The rows of X fall into a few groups, which share some directions, and each row is roughly a mix of its group's hidden directions.
X:
[[ 26  23  -2  12  10   6   2  20 -59 -23]
 [-21  26 -17 -17 -42 -33  33  -8  -4  14]
 [-22  26  10 -17 -45  -1  31   1  29 -24]
 [ 11 -45  -4  28  28  31 -27  17  16  -4]
 [  8 -37  -4  20  34 -29 -22  21 -32  11]
 [-21  12   2 -35 -40 -20  32 -21  18  17]
 [  1 -12 -21  53  18  -1 -16  43  -6   9]
 [-15 -33  44 -35  -4 -15  18 -18  10  19]
 [-20 -16 -33  -9 -28   0 -15 -47 -23  19]
 [ 26  59   2   5  31  -8   0  17 -10  19]
 [-21   0  -3 -36 -49 -20  28 -11  22  -1]
 [-10  43  23 -30 -10  14   6 -40 -12 -21]
 [  4  24  46 -41 -31 -14  11 -10   9   2]
 [ -1 -58 -10  31   9  -3 -21  31  -4  -3]
 [ -6  54  11 -27 -26  15  21 -25  10  -4]
 [  7  -7  -1  19  46  24  -9  12 -40 -30]
 [-27  29   3 -28 -30 -37  26 -24   1   1]
 [  7  23  50 -23 -10  12  18  -1 -29 -29]
 [ -4  27  27 -42 -37  11  23 -14 -10 -18]
 [ -2 -45 -50  11  15  -8 -10  -2  21  21]
 [  1  30  36 -48 -31  -8  17  -9   8  -3]
 [ 22  -5   3  17  36  27 -32  31 -21 -26]
 [ -2 -35 -35  29  31  -5 -21   8  20  27]
 [ 34  19  25  19  46  17 -26  20  -1  -1]
 [  9 -41  34 -17   6 -33  20  24 -10 -23]
 [ -5  39  24 -28 -27 -28  33   5 -11 -17]
 [ 15   7  -4  32  41   5 -49  10  14  13]
 [ -4  17  15 -53 -31  -1  27  -6  30   4]
 [ -3 -36 -31  40  20  -3 -23   9  17  28]
 [-11   6  29 -49 -40  10  14 -24   7   4]
 [ 21  -2  -4  31  39  21 -39  26 -16  -8]
 [ -9 -12 -24  49  39   6 -25  17 -12  11]
 [ -1  11  21 -42 -51   5  30  -3  11   3]
 [-19 -47  44 -29  -7  -6   8 -18  -1   7]
 [-14 -26  -4   0 -31  -5   1 -28  37  44]
 [  9 -21 -51  26  23 -24 -13  17  13  20]
 [-30 -13 -17  -7  -8  -9 -18 -36  38  37]
 [-18 -20  -3 -13 -29 -14  -3 -25  53  25]
 [ 21  39  29  -8  47  15  -3  -3  18  17]
 [ -1  -5 -27  50  37  -7 -33   1 -10   2]
 [ -4  27  52 -41 -21   9  14  -5   3  -2]
 [ 26  22   6  44  28   0 -15  29  -6  30]
 [-26  -9  -6 -47 -31   4  15 -41  -1   3]
 [ -1 -47  -8  32  32  10 -31  16  16   7]
 [  1  -6 -19  51  35   6 -15  29 -24   5]
 [ -7  -2 -14  48  37  -2 -41 -13 -14  -3]
 [ 22  -9   5  31  39  29 -22  27 -27  -8]
 [  3  66   8 -13 -15  14   9  -7  -8  28]
 [  6  21  18 -53 -32  -2  35   3   4  -8]
 [ -4  -4 -45   6  38 -23 -23  -3  30  20]
 [  2 -19 -40  15  28 -25 -21   9  26  33]
 [ 10  20  16 -50 -32  -5  37  12  -5  -6]
 [ 12  -9  -5  17  38  27 -22  14 -41 -29]
 [ 20  19  23   6  48   9   1  15 -20 -40]
 [-31 -16 -24 -12 -40 -33  19 -16  22 -12]
 [  6  -9 -38  44  41  -4 -17   8 -13 -14]
 [ 15  15   2 -60 -13 -16  36   9   1  -5]
 [ 23 -39 -13  24  42  -1  16  30   2 -15]
 [  8  32   5 -60  -9 -26  18  -5   6  -2]
 [-26  -4 -40  41  19 -31 -17 -16  -3   0]
 [ 24  50  -6  14  36 -20  -3  22  -9  18]
 [ 31   0  -4  35  31   8 -40  12 -25 -19]
 [ 34  -1 -12  17  59   8 -24   0 -11  10]
 [ -1   5  26 -46 -38  18  36   3   1  -6]
 [ -8  38  26 -34 -26  16  26 -24  13 -17]
 [ 23  47 -26  -2  38  -9  -1 -24   5  19]
 [  6 -22 -43  37  21   8 -29   8   3  27]
 [-11 -32 -46  34  12   1 -22  -5  18  21]
 [ 20  11 -51  32   1 -15  -2  34  -3  21]
 [ 14  11  39 -37 -17   6  39  28   5  -4]
 [ -5 -10 -37  26  46 -14 -34 -16   2  -2]
 [ 17  10  23 -42 -24   0  42  21 -16 -13]
 [ -2 -55 -12  28  26  -6 -18  18  24   7]
 [ -7  47  19 -28 -26  25  14 -30  -2 -11]
 [-14 -32 -44  26  -6  -2 -21 -12  27  27]
 [ -8 -29  13 -45 -39  13  12  -4  29 -13]
 [ -4 -30 -50  44  -5  10  -9  -3 -18  -4]
 [-18  18  34 -33 -37 -23  32   1  -5 -11]
 [ -7  34  23 -39 -17 -28  33 -20  -6  -4]
 [-24   4 -13 -16 -43 -23  38  28  14   1]
 [  9   0 -18  47  41  -3 -20  13 -30 -14]
 [-23 -28 -12  10   1  -9 -19 -25  51  27]
 [  2  44  11 -47 -15 -29   4   0  12  19]
 [ 26  53 -17 -15  -1 -20  31   2   2  25]
 [-16  24  19 -34 -36  -6  -1 -18  36  24]
 [ -2  -2 -30  42  47  -7 -31  -4  -7  -5]
 [ 37  -3  17  24  38  24 -40   6  -6  -1]
 [-22  -6  -5 -22 -46 -19  31 -28  16  19]
 [-17 -51  34 -14 -15   2   3  -1  -2 -38]
 [  9 -57   5  21  28   2 -22  22  -7  19]
 [ 30  16  27  10  49  28 -21   8 -15  -1]
 [ 19  44 -22  15  35 -24  -4   9  -4  32]
 [ 12  65  -9  -9  18  -6   4 -21  -5  23]
 [ 20   9   4  13  16  18  11  38 -50 -25]
 [-17 -30  22  -8  28 -33 -21 -21 -36  -6]
 [-14  10 -12 -23 -52 -35  29  -7   7  -7]
 [ 15  35 -50  15  23 -11  -3 -16  11  26]
 [ 35 -12  13  27  20  33 -14  35 -27  -2]
 [ 21 -47  -8   5  36 -39   1  13 -13  -1]]
One row of each group comes first, with its name. Which group is each row after those in?
[-13 -52 -30  29  13 -15 -28   2  -9   8]
(44)
[ 21   7 -23  51  -6 -16 -18  33 -20  15]
(19)
[ -5 -27 -47  45  22   1 -20  -2   4   4]
(67)

[ 11 -12  22 -51 -33  36   4 -12  -5   5]
(19)
[ -7 -35  -2 -13 -43   8  -6  -6  40  31]
(19)
[ 18  -7 -18  49   5   4 -26  36 -14  26]
(19)
[-13  19  32 -41 -18  -7  -2 -20  40  18]
(67)
[-13  43  25 -34 -10   9  15 -41   8   5]
(44)
[-15  -5 -47  15  -6 -15 -25  -9  30  37]
(67)
[ 29  24  17   1  12  15  14  24 -50 -25]
(19)
[  5 -26 -31  34  -4 -20 -14  38 -27  18]
(44)
[ 22  -5 -16   6  20 -39  -6  13 -53  13]
(44)
[ -5 -42 -21  22  29  16 -30 -13  22  23]
(44)
[ -2  36  45 -36 -19   0  30  -3   1  -6]
(44)
